Some points, each followed by its number:
[-23 -10 -20  -4 -18 -16  -6 -21 -18 -18 -24 -12  -9 -29 -17] 0
[-20  -5 -15 -18 -15 -29 -20 -43 -27 -26 -15 -19 -31 -13 -20] 1
[-19  -3 -26 -14 -24 -15 -23 -30 -19 -19 -25 -12 -19 -45 -18] 2
[-20  -5 -19 -21 -18 -29 -19 -47 -28 -27 -15 -21 -30 -18 -21] 3
[-10 -11 -19 -18  -8 -13  -7   8 -18  -9 -21  25 -12 -31  19] 4
[-18  -4 -32 -13 -24 -19 -21 -48 -25 -24 -30 -31 -18 -32 -31] 5
[  6  12  -3 -14  21  -5  11  47   3  16 -18  69  31 -24  47] 6
[-35  -7 -40  -7 -20  21  -7  19 -25 -13 -14  -6 -23  11 -20] 7
[ -5   1  25  -3   1 -13   0 -25 -15  -7   5  -2 -13  -4  -2] 8
[ -8  -9 -31 -13 -20 -10 -17 -52 -28 -25 -15 -29 -13 -30 -32] 9
[ 15   2  29   5  37 -11   2  19  34  -9   6 -17 -11  36   2] 10
[-30  -4 -25  -8 -20 -14 -31 -42 -16 -11 -19 -25 -13 -33 -27] 11
[-30  -5 -32 -10 -22   9 -19  -4 -23 -29 -13 -35 -20 -12 -22] 12
[-14   1 -19  -2   1 -27  -5  21 -14 -14 -26  27 -15 -39  10] 13
[-20  -9 -27  -4 -19  -8  -7  -2 -28 -28 -22   4 -19 -22  -6] 14
[ -1   0 -24 -26  -1  12 -11  34 -23  -2 -17  21  -1  44   9] 15
[-12  -7 -25 -12  -3  -5  -8  19 -20  14 -28  27  18   8  23] 16
[ -6   1 -30  -2 -28  -4  -9 -43 -16   5  -9  -8   6 -27 -14] 17
[-12  -5 -30  19 -27  24  -3 -37 -17 -12  -8 -22   4 -11 -20] 18
[-20  -3 -32 -17 -27 -19 -26 -50 -18 -23 -15 -17 -18 -34 -27] 19
[  8 -13 -20  31 -29  29  -3 -47  -4  -3  -4 -14  16  -8 -14] 20
[ 27  22 -23   4 -28  21  51  83   3  57  96 -38 -37  83  26] 21
[-15  -4 -20 -25 -13   3 -33 -27 -22 -25 -34 -15 -17 -31 -19] 22
[  2 -14 -38  32 -40  34  -9 -62  -5  -9 -12 -27  11 -20 -19] 23
[-25  -7  -9  -5   1 -14  14  -9  -7  -6  10 -37  -1   9 -25] 24
Which five points above are nearest to each new point? Their numbers follow each, nearest first.
[ 12  23 -43  41  31  44   2 127  72  70 122  16  23 115  40] >> 21 10 15 6 16
[ 14  11   5 -11  28   7  17  57   8  36   3  73  33 -49  66] >> 6 16 4 13 15
[-28  -7 -27  -5 -22 -12 -28 -43 -16  -8 -20 -26 -11 -34 -27] >> 11 19 5 2 9
[-20  -8 -19   2 -22 -13   3 -28 -14  -9 -13 -32  -5 -24 -14] >> 0 17 11 2 9
[  8  20 -42  36  24  39   0 121  60  59 106  10  19  97  32] >> 21 10 15 6 16
[ 19   4  36   9  45 -10   6  25  43  -4  12 -20 -10  46   2] >> 10 8 24 15 16
[-31  -4 -18   0 -16 -17  23 -11 -29  -9   7 -41 -17  -2  -4] >> 24 0 12 14 1
[-13  -5 -36  23 -30  29  -2 -37 -16 -12  -9 -24   8 -10 -22] >> 18 20 23 17 12
[-10  -7 -25 -11  -3  -5  -6  20 -20  14 -29  26  17   9  24] >> 16 15 4 13 14
[ 39  14  62   8  61 -21  32  22  33   1   8 -15  -2  33  36] >> 10 8 24 6 15
[ 27  13  13   2  35  32  22  57  14  54   0  83  51 -28  71] >> 6 16 4 15 13
[-24  -2 -16  13 -10 -10   7  -4 -14   9   3 -27  -2  -7  -7] >> 24 0 18 17 8
[ -5   6   2   4  -3 -10  33  24 -18  30  36 -55 -19  25   7] >> 24 8 10 7 15
[-33  -1 -45   9 -25  27  -6  10 -18 -10 -13 -16 -13  10 -20] >> 7 12 18 14 0
[-32  -1 -45  10 -25  26  -6  10 -18 -10 -12 -18 -13  10 -20] >> 7 12 18 14 0
[-13   3 -18  -2   3 -28  -6  22 -12 -13 -28  28 -14 -41  11] >> 13 4 14 16 0
[-20  -9 -24  -5 -16  -8  -7   1 -28 -28 -22   5 -21 -17  -5] >> 14 0 4 12 13
[  7  -8  22   6  32  -9  -9  29  35  -8   7 -15  -4  41 -12] >> 10 24 8 15 16
[-23 -11 -22   1 -21  -9   5 -23 -16  -8 -12 -30 -10 -19 -15] >> 0 17 12 11 18
[ -2   1  -6 -14   6   8 -18 -18  19 -18  11  11  -3   7 -23] >> 8 24 17 0 18
[ 34  22  32  36  74  16  14  91  91   3  40   0  24  94 -19] >> 10 21 15 24 6
[ 23  13  43   1  45 -29  16  14  27 -11   2 -25 -11  28  22] >> 10 8 24 15 16
[ 33  17  20   2  45  35  28  70  17  66   3  99  60 -30  83] >> 6 16 4 15 13
[26  8 77  6 24 -2 20 20 23 29 27 -9 17 23 -6] >> 10 8 24 15 16
[  4   3  58  -1   7   8  20   5  56  36   7 -51  -4  -1 -12] >> 10 24 8 20 18
[-30  -9 -26   6 -17 -19  16 -27 -21  -9 -19 -42  -7 -28 -19] >> 0 11 5 9 2
[ 30  14  51   2  56 -30  23  24  34  -8   3 -27  -8  35  27] >> 10 8 24 15 16
[127   6 127  60 104  45  22  36  95  42  83  12  32 106  69] >> 10 21 6 8 15
[-18  -9 -21 -23 -14 -16  -2   2 -13  -5 -13  15  -4 -22  26] >> 4 13 14 16 0
[ 27  -1   8  38   2  37  13 -22  16   7  18 -15  18  20   3] >> 20 18 8 10 24
[ -9  -7 -25 -13  -1  -4  -7  27 -21  17 -31  34  21  14  30] >> 16 15 4 6 13
[ 16  10   5  -8  22  14  11  47   7  24 -10  67  29 -44  55] >> 6 16 4 13 15
[ 37  17  82   2  30  13  36  35  66  53  35 -21  19  25  -8] >> 10 8 24 6 21
[-28  -5 -26  -5 -20 -13 -27 -34 -17 -10 -19 -22 -11 -31 -25] >> 11 2 19 0 5
[-16  -3 -24 -14 -21 -14 -24 -30 -18 -20 -24 -15 -17 -44 -19] >> 2 19 11 22 0
[ 32  15  31   5  46  27  25  66  18  60   5  87  58 -21  71] >> 6 16 15 4 13
[ -3  -8 -21 -13 -10  -3 -15   4 -23 -20 -24   5  -6  -9  -7] >> 14 4 0 22 13
[ 26  15  15   1  37  29  20  56  13  56   1  84  51 -31  69] >> 6 16 4 13 15
[-24 -12 -25  -6 -21 -17  -2 -18 -18 -18 -28 -12  -9 -33 -19] >> 0 2 14 11 5
[-28  -5 -12  -5 -15 -10  12   0  -3 -13   5 -25  -3  10 -30] >> 24 12 0 7 8
[  3   6  62  -1   5   8  24   6  62  42   7 -61  -6  -4  -9] >> 10 24 8 20 18
[  8  -3  57  17  31   1 -13  24  -3   2  12  27  23  54 -18] >> 10 8 15 16 24
[ -2   3  -8 -16   2  10 -18 -24  17 -18  13  17  -2   3 -24] >> 8 17 24 0 18
[  3   6 -14 -10  13 -10  15  47  -3  16 -10  60  13 -43  43] >> 6 13 4 16 15
